Each row is where one point has got to under a steady rotation. How many steps took it there?
The counts run from 0 to 860.
[131 112 123 155 157 102  78 110  99 166 150 124 153 102 131 131 150  87
 166 144 172 102  98 167 137 133 131 143 118 110 147 122  91  68  70 166
 114 139 118 128 137 127  49 131 126  97 144 133  94 119 129 150 151 127
 148 104  99 111 135 154 133] -> 706
[ 95 130 113 142 133 108 109 118  70 123 119 141 119 106 129 142 111 107
 123 139 159  79 110 147 183 100 141 140 123  95 145 111  80  75 132 107
 131 144 124 113 179 125  64 120 119 123 153 130 130 107 110 152 157 130
 168  99  93  84 120 122  89] -> 220
[ 97 110  88 174 143  99 122 142  71 132 147 125 117 103 128 112 126  98
 147 148 160  81  99 156 157  94 121 125 129  93 142 123  77  87 118 118
 134 133 122  98 146 133  51 142  98 112 174 139 142 105 117 124 130 116
 165 101 118  87 100 132  91] -> 89
[108 130 110 144 148 115  93  99  87 153 125 130 155 118 131 130 148  98
 155 140 168  79 105 129 160 157 133 132 134  86 163 105  88  76  77 135
 103 141 128 135 165 149  45 111 110 103 126 132  89 116 110 164 147 146
 153 117 120 116 140 137 116] -> 709
[116 106 132 182 149  95  88 138  91 170 147 112 133 112 109 111 140  83
 159 165 153 110 110 161 156 115 153 116  96  89 120 136 109  86  99 147
  90 147 118 130 128 141  68 136 136  94 143 153 117 125 129 126 127 156
 166 105 115 119 146 170  87] -> 117
[109 114  98 179 136 102 111 107 103 187 133 126 139 124 131 128 144 111
 153 125 177  88 118 182 145 105 127 121 108 110 164 120  89  66  80 135
 111 132 131 104 113 147  48 128 114  93 144 124 122 123 119 132 124 125
 138  93 124 125 125 158 105] -> 569
[127 123 147 143 152  96  87 121  82 126 143 123 125  95 120 138 124  95
 150 165 162 106 110 157 164 107 153 143 107  91 124 144 101  71 114 141
 117 150 115 126 172 114  62 120 135 103 142 149  96 124 126 149 159 144
 166 110  76  85 134 153 106] -> 662
[122  94 122 183 146  93 102 152  97 165 134 136 120 118 118 119 107  96
 165 150 153 106 118 180 170 103 136 100  93  98 124 147  95  80 117 141
 101 138 120 110 128 143  69 137 135 114 155 155 126 122 126 135 121 136
 164 105  85  97 143 180  99] -> 244
[ 89 113 116 176 135 118  96 110  49 148 127 136 120  86 117 149 148 107
 147 153 145  87 114 139 170 142 147 109 127 103 121 105 106  78 116 136
  88 159 106 120 160 131  73 128 136 126 159 144 123  99 129 158 163 132
 168 109 102 118 141 129 122] -> 510
[103 127 134 141 135 100 107 114  88 147 134 113 111 104 105 122 120  96
 120 139 181  93 126 160 156  90 153 155 108 118 144 119 101  57 112 131
 134 151 123 127 155 125  65 128 137  96 146 113 133 118 105 137 143 137
 154  71  99  95 117 135  57] -> 480
[105 131 110 157 149  99 117 144  77 136 137 109 119 117 109 110 133 103
 149 163 159  87 117 135 167 122 145 114 117  64 145 146  96  82 100 113
 112 136 131 126 167 140  56 116 107  96 131 154 102 119 107 126 122 159
 170 124 126  94 136 150  64] -> 666
[108 120 140 143 152 107  92 120  73 132 128 135 106  96 117 152 117 116
 131 142 171 102 131 169 171  94 146 149 105 111 138 137  98  65 130 130
 127 145 118 128 173 102  74 116 150 107 146 136 116 111 126 151 175 142
 165  99  87  77 135 145  94] -> 355
[ 85 121  93 184 135 114 106 103  75 170 119 138 151 118 137 146 151 115
 145 130 153  78 114 146 182 124 141 100 123  77 150  99  97  85 106 111
  91 140 130 115 149 154  58 115 120 102 136 133 131 111 118 143 154 142
 154 105 134 139 142 133 107] -> 131
[111 108 138 186 141 100  82 131  82 160 149 117 125 102 112 121 131  79
 158 169 150 108 112 166 166 104 161 119  99  98 107 128 115  81 117 145
  92 157 115 121 132 142  80 142 147 104 157 148 142 118 128 130 141 147
 171  93 102 116 136 162  84] -> 805
[112 113 122 166 167 110 106 153  66 130 131 128 106  97 109 133 137 124
 154 159 164 103 134 147 162 117 135 116 112  92 136 154  93  81 116 123
 115 127 121 129 171 104  69 114 132 109 143 160  99 115 120 132 153 164
 183 131 112  77 147 151  85] -> 792
[111 113 121 142 153 112  87 119 106 153 147 113 146 109 121 105 138  61
 159 137 175  91  84 140 133 135 134 155 126 122 148  99  89  81  81 163
 121 153 116 140 139 149  48 148 124 104 152 123 120 115 105 144 141 137
 155  88 115 104 129 134 101] -> 588
[ 89 114 115 161 165 123 105 141  66 136 126 135 108  94 116 146 148 126
 130 125 175  92 127 148 156 108 129 143 123 115 156 124  82  79 125 117
 138 125 122 149 180 102  78 115 146 117 148 140 129  96 113 142 179 158
 175 106 126  83 137 123  87] -> 475
[ 89 136 122 138 141 118  99 105  87 140 121 127 137 108 123 128 134  95
 129 123 176  84 112 139 165 116 155 153 126 104 158  97  90  77 113 120
 126 145 126 149 180 135  63 119 136 108 131 118 133 106  93 152 164 159
 168  85 125 103 133 117  72] -> 600
[103 115  99 185 164 116  99 125  64 156 147 131 139  95 134 151 175 135
 152 145 161  93 116 157 152 120 118 120 131  89 154 132  87  82  91 130
 110 115 123 119 146 113  56 118 117 100 149 144 109 110 134 133 165 136
 157 129 134 121 123 139 136] -> 268
[111 112 134 162 144 115  96 117  93 179 130 117 104 104  95 127 132  90
 153 136 176  96 130 161 139 142 148 133 103 141 137 115 116  58  85 164
  98 157 107 132 128 140  70 145 145 106 152 128 109 113 120 150 139 139
 150  89  95 112 147 156  84] -> 751
[101 108 101 180 142 112  98 106  93 176 107 160 158 119 148 151 129 111
 152 110 166  89 115 172 178 110 139 107 113  99 155  98  89  80 118 126
  98 134 129 122 146 146  65 121 144 121 136 137 137 111 121 157 160 142
 155  97 115 125 152 149 120] -> 3
[124 128 127 144 150  92 101 126  82 130 127 138 132 110 135 143 109 114
 141 151 168  98 120 171 186  83 141 132 104  84 138 140  87  74 130 121
 127 130 133 112 177 116  59 112 129 105 139 145 113 122 124 147 166 133
 164 111  85  82 130 152 105] -> 102
[113 114 129 156 149 105 103 137  74 142 110 147 103 112 111 146 109 126
 147 144 160  99 139 168 178 119 144 111  96 100 134 141 102  69 122 124
 100 137 122 122 169 120  72 110 143 116 139 153 105 110 129 152 160 151
 170 120  81  81 161 163  91] -> 365
[120 122 121 171 136 104  92  88  92 182 146 114 146 110 133 140 154 101
 149 148 165  93 114 169 152 114 143 135 111  96 149 116 106  61  80 151
  97 151 116 110 118 140  52 126 127  88 140 122 116 126 131 143 141 115
 133  91 102 137 123 149 117] -> 697
[102  99 105 172 162 125 109 135  75 172 118 143 108 103 111 145 153 134
 153 121 180  91 136 161 135 155 111 116 122 133 166 128  94  71  82 140
 113 124 115 131 137 125  58 114 134 118 153 139  95 101 121 153 154 143
 151 121 127 105 157 144 115] -> 322
[126 114 110 150 158 106  86 116  86 148 125 149 150 107 145 144 131 109
 164 139 167  91 101 157 162 133 126 129 123  88 154 121  75  85  97 141
 117 132 125 124 167 130  45 111 125 111 135 149  93 122 129 164 168 140
 158 124  96  98 141 150 146] -> 835
[114 107 139 151 146 104 106 133  97 160 119 142 104 114 108 140 100 111
 146 119 184 105 138 190 155 100 142 139  95 138 146 136 105  58 111 148
 123 143 121 129 138 120  74 127 156 110 147 131 113 115 120 152 157 144
 150  88  82  87 151 164  85] -> 616
[ 94 108 106 153 144 113 102 130  65 131 113 153 117 101 131 140 112  99
 148 135 162  82 107 145 175 124 125 130 138 113 140 105  79  81 122 129
 122 147 120 121 176 127  64 131 127 139 165 142 133  95 116 169 160 130
 172 106  91  76 134 122 117] -> 211
[ 94 122 110 182 125 116  94  88  78 172 123 138 154 107 133 140 144 101
 146 138 154  84 109 150 179 126 152 112 119  76 137  94 104  79 111 124
  83 151 124 126 158 156  65 117 128 110 131 133 128 115 119 146 155 142
 153 100 123 141 140 136 112] -> 130
[ 99 114  82 176 154 121 110 120  83 169 115 145 142 112 138 154 153 136
 143 105 180  82 122 167 154 127 114 118 128 106 176 110  77  77  91 124
 124 108 130 121 146 129  50 107 122 108 143 131 112 102 121 151 158 133
 145 114 132 112 138 141 127] -> 14
[114 104 120 188 141 103  84 117  70 158 161 127 134  91 134 139 152  96
 151 157 153 100 100 170 157  98 138 129 115 101 126 121  96  74 109 147
 105 147 109 108 128 122  64 145 128 105 168 138 135 113 137 135 150 106
 154  97  98 118 109 139 130] -> 389
